Here are some points, each followed by its number:
 -47  -25  127   22    6  -34   71 -127 0
-37 -23   9  -3 -12 -25 -36 -69 1
 42  30 -98  20 -31  57 -71 127 2
 2 15 -2 34 18 25  3 35 3
 -65  -10  127    8   61  -24   71 -127 4
 -68  -31  127   89  -22  -70   81 -127 5
 11 -45 -33 -37  10  -4 -66 -10 6
 17 -25 -29 -33  17   2  14  31 7
-36 -33  81  34   6 -33  44 -96 8
 -53  -28  127   19    7  -32   80 -127 9
-10   8   9 -14  13  36  32  24 10
-42 -13  23 -60  44  -5  36 -43 11
 -52  -33  127   -2   27  -18   48 -127 12
 13  -7 -51  -6 -17 -10 -82  50 13
  21    4 -102  -67   16   37   11  127 14
 -40   15  127   32    8  -56   59 -127 15
  51  -28 -127   -3  -47   19 -125   88 16
 -1 -21 -42 -57  42   6 -49  22 17
-38  30  17 -24  12  20  36  -2 18
  1  14  48  29  -6 -26  -4 -69 19
New points follow, each followed by the number of its nearest point above, looking only along the 3 directions in which the numbered points spread most.
 23 -22 -97 -46  20  32 -26 127 14
  30   36 -127  -26   21   82    8  127 14
 32  12 -64  14 -30  12 -53  50 13
  46   41  -55   18  -56  -11 -127   35 13
  16   30 -100   -8   28   56  -12  127 14
 29  -7 -73 -16 -46  -5 -65  79 13
  5 -26  67  78 -11 -44 -24 -88 19
-54 -15  62 -11  12   9  46 -82 8
   9   49 -127  -56   17   92  -13  127 14
-56  71  72  20  43  19 106 -14 18
  74   44 -127  -35    9   90    0  127 14
  30    3 -127  -61    3   51   22  127 14
 26  25 -52  19 -13  15 -76  52 13
  56   34 -127  -16  -39   61  -29  127 2
 37  -4 -58   7 -30  18 -24  41 13
  60   -3 -119    6  -10   19  -56  103 2
 24 -43 -87 -43 -14   6 -76  77 13
-27 -39  84   1   2 -19  42 -81 8
-47 -10  61  -9  27  14  50 -62 11
 11   9  21   1  -8 -19 -53 -44 1
 31 -33 -92 -20  21  55  12 127 14
  26   60 -127  -63   12   67  -50  127 14
 14  -2  88  68 -13 -11 -18 -65 19
 12  11  11   3 -22   4 -10   0 3
  33  -15 -124  -62   22   84   13  127 14
 -60   98  127   88  -28  -76   30 -127 5
  40    9 -127  -51    2   57  -16  127 14
 45  20 -45  -6 -42 -24 -79  34 13
-18  18  50  38  -9   4  15 -72 19
 36 -15 -55  38 -38  -6 -95  16 13
